Each path below is one point turned by a fixed rotation once a step. After each direction that follows a path, write how fast that rotation turns it, in degrees each step (0 if it stays still).
Each turn is a multiple of 5 degrees from 10 to 175, or 0.
Each row of a path follows its step; steps can be skipped.

step 0: [-25,   2, -19, -20,  20,  31,  26,  -2,   3, -38,   5, -55,  -2,  14,  -9,
 -37,  17, -16,  13,  12,  31,   6,  17,   7,  16,  25,  -6,  10,  24]
step 1: [-16,  10,   4,  20,  23,  22,  -7, -10, -31, -30,  15,  16,  -5, -52, -29,
 -26,  10,  42,   1,  39,  -3,  -5,  -2,   2,  20,  19,   0, -31,   8]
step 2: [-13, -53,  -1,  19,  -2, -12, -14,  27,  -2,  43, -17,  -6,  -9, -39,   0,
  -2, -39,  24,  24,  -9, -10,  -3, -21, -12,  -4,  27,  14, -32,  -8]
step 3: [-33, -31,  -8,  -6, -40,  21,  -8,  12,  -2,  -5, -24,   2,   5, -22,  30,
  24,  -9, -39,  35,  -1,   4, -30,  -4, -10,   2, -21,  -2,  42, -30]
step 4: [-29,  19, -40, -53, -28,  37,   0, -11,   4, -29,   8, -16, -14,  30,  -5,
  -7,  -5, -10, -10,  -4,   6, -21, -13,  42,  10,   8,  14,  -2, -16]
step 5: [-35,  24,  -6,  -4,  43,   6, -12,  17, -37, -16,  23,  27,  -3,  11, -27,
 -22,  -8,  45,   9, -14,   5,  -9,  12,  23, -14,  -6,  28,   5,  24]
step 6: [-11, -16,  20, -15,  37, -17,  19,  24,   3,  20, -11, -10,   8, -21,   4,
 -15, -65,  23,  31,  37,  -1,  31,  16,   3,   5, -10,  -5,  -1,  12]
step 7: [-48, -24,  14,   6, -14,   4,  31,   3,  18, -19, -10, -19,  23, -51,  50,
  -2,   7, -12,  -8,   4,  24,  18, -11, -11,  18,  16,   0,  19, -15]
step 8: [-29, -11,  -6, -16, -11,  27,  -2,  -3,   5,  -2,  38,   4,   2,  -9,  -5,
 -21,  16, -22, -27,   9, -43, -45, -30,  -5,  29,  26,  13, -12, -36]
step 9: [-15,   6, -32,  14,  23,  32, -16,  -9, -16,   2,  15,  24,   4,  19, -26,
  12, -42,   0,  28, -34, -20, -10,  -7, -23, -15,   8,  49, -12,  -9]
step 10: [ -7, -20,  -5, -13,   7, -13,  17,  18,  -8, -19, -14,  37,  16,  -2, -18,
  26, -57, -21,  18,  19,  18,  14,  11,  36, -31, -38,   3,  -2, -10]
step 11: [-31, -30,  -8, -15,   8, -24,  37,   1,   3, -22,   2, -32,   6,  -5,  15,
   3,  -6, -13, -24, -17,  24,   9,  11,  52,  38,   0,   7,  23,  33]
[ 11,  12,   1,  11,  -2,  -8, -12,   8,   7,  -9,   3,  -1,   6,  -3, -11,
  -2, -12,  15,   0,   2,  -6, -11,  10,  -4,  -2,   8,  19,  -1,  -2]
95
[  7,  -2,  -3,   4,  14,  -7,   0,   0,  -1,  17,  -3,   8, -13, -12,  -3,
   3,  -8,   2,  -2,   8,  21,   3,  -7,  -1,  -2, -14,  14,  -3,  -3]
90
[  6,  14,   4,   5,  12,  17,   2,   3,  -3,   1,  14,   5, -11,   3,  -2,
   2,  13,  -3,  16,   2,  -6,   7,  -2,  14,  -4,  10,   7,  -9,  -4]
90
[ -2,   5,   1,   5,  -9,  -4,   4,  -5,   2,  -7,  -4,  12,   1, -12,   2,
  -8,   1,   5, -20,  -7,   4,  -1, -10,  26,  -9,   7,  -5,  -9,  -4]
115

step 0: [ 14, -26,   7, -34,  40,  25,  -2, -20,   8,  17,  -9,  44,   3,   9,  15,
  14, -36,  19,  22,  12,   2,  10, -32,   6,  31, -24, -34,  41,  -6]
step 1: [  1, -34,  45,  13,  27,   3,   4,  11,  -9,   0, -19,   3, -43,  33,  -2,
  17, -31,   5,  50,  28,   6, -31, -19,  13,  29, -21, -12,  20,   2]
step 2: [-42, -35,  -9,  34,  43,   3,  -8,   2,  11, -40,   7, -10, -10,  44,   2,
   7,   1, -12,  16,  24, -26, -42,   2,  10,  11,  -1,   1,  37,   0]
step 3: [-20, -21, -34,  20,  47,  31,   4, -25,  -4, -32,  -3,   3,  27,  25,   8,
  47,  13, -17, -13,   7,   9,  -9,  -1,  19,  43, -12,  32,   7, -13]
step 4: [ 18,  24, -30,   8,  32, -13,  -1,  11,  -8, -15, -17,   5, -15,   5, -38,
  42,   5, -19, -10,  43,  31,  10,   3,  37,  40, -30,  27,   5, -16]
step 5: [-16,  32, -31, -15,  -4,   9, -19,  30,   8,  -8, -11,  46, -24,  10, -11,
  12,   0,  13, -19,  67, -24,   3,  20,  36,  12, -18,  -4,  25, -10]
step 6: [-27,   9,   1,  -6, -10,  48,  29,  13, -10,  12, -24,  30,  -3, -34,  17,
  17, -22,  16,  -1,  39, -48,  -5,  14,   3,  42, -21,  12,  20,  -9]
step 7: [  5, -13,  -6,  29,  34,   8,  43,  17, -30,  13,  -1,   8,  -2, -39, -34,
  -6, -30,  -3,  17,  24, -29,   7,  14, -16,  44,  -5, -15,  38,  17]
step 8: [ 12, -13,  -2,  40,  26,  20,  11,  27, -19,  -8,  33,  42,  -4,  38, -11,
   3,   4,  10,   9,   9, -17,  21,  10,  -6,  45,  18, -39,  17,  34]
step 9: [  0,  26,  26,  43,  12,   3,   9,  34,  -3, -22,  11,  18, -11,  40,  22,
  27,  17,  -1,  -5, -17, -28,  -2, -26, -10,  66,  -6,  12,  -9,   1]
step 10: [-10,  32, -22,   8,  41, -36,  19,  16,  19, -12,  10,   1,  -9,  20,   2,
 -10,  -4, -13, -41, -19, -23,  -7, -34,  -6,  50, -20,  13,  32, -25]
step 11: [  8,   5, -15, -43,  31,   1,  28, -17,   6,  16,  23,  32, -23,  39,  19,
  -1, -22,   5, -46,  -3,   9,  13,   2,  19,  35, -25,   0,  36, -17]
[-11,  -2, -17,  -3,   5,   6,  -7,  -4,   2,   1,   1,  15,   8,  16,   2,
  -7,   5,   9, -10,  -2,  -4,   6,   5,  -1, -14,   9, -16,  10,  -1]
130
[  6,  -4,   6,  -6,  16,  -8,  -3,  -9,  -4,   6,   9,  18,   4,  -4, -12,
   8,  -4,  -6,   5,  -9,   6,  15,  13,  -3,  -5,  -6,  11,   2,   8]
95
[ -8,  -7, -18,  14,  -5,  10,  -4,  17,   1,   0, -12,   4,   8,  -8, -11,
   5,  -5,  -1,   5,   7,  -3,   5,  11,  13,   1,  -3,  10,  -7,   4]
25
[-17,   0,  -9,   1,   4,  -6,  -1,  -2,  -5,  -1,  10,   3, -23, -12,  -9,
  -7,  -1,  -3,  -5,   1,   7,  -4, -15,   6,  -3,   7,   1,  -1,  17]
125
[ -2,  13,   9,  -7,   8,   9, -10,   7,   7,   5,   3,   0,  13,   0, -11,
 -17,   8,  12,  -8,   0,  13, -10,  -1,   5,  10,  -1,  13,   1,   1]
60
[-20,   8,  16,   3,  -4,  -3, -10,   1,   6,  -7,   2,   8,  -5,   0,   7,
   4,   8,   0,   4,  -1, -23,  -7,   6,  -6,  -9,  -1,  15,   0,   1]
100
[ 12,  13,  -9, -15,  -7,   8,  -2,  -7,  -9,  -6, -10,   4,  -3, -14,  -8,
   6,   9,   3,   0,   4,  -7, -13,  12,  -9,   1,   3,  -7,   2,  13]
45
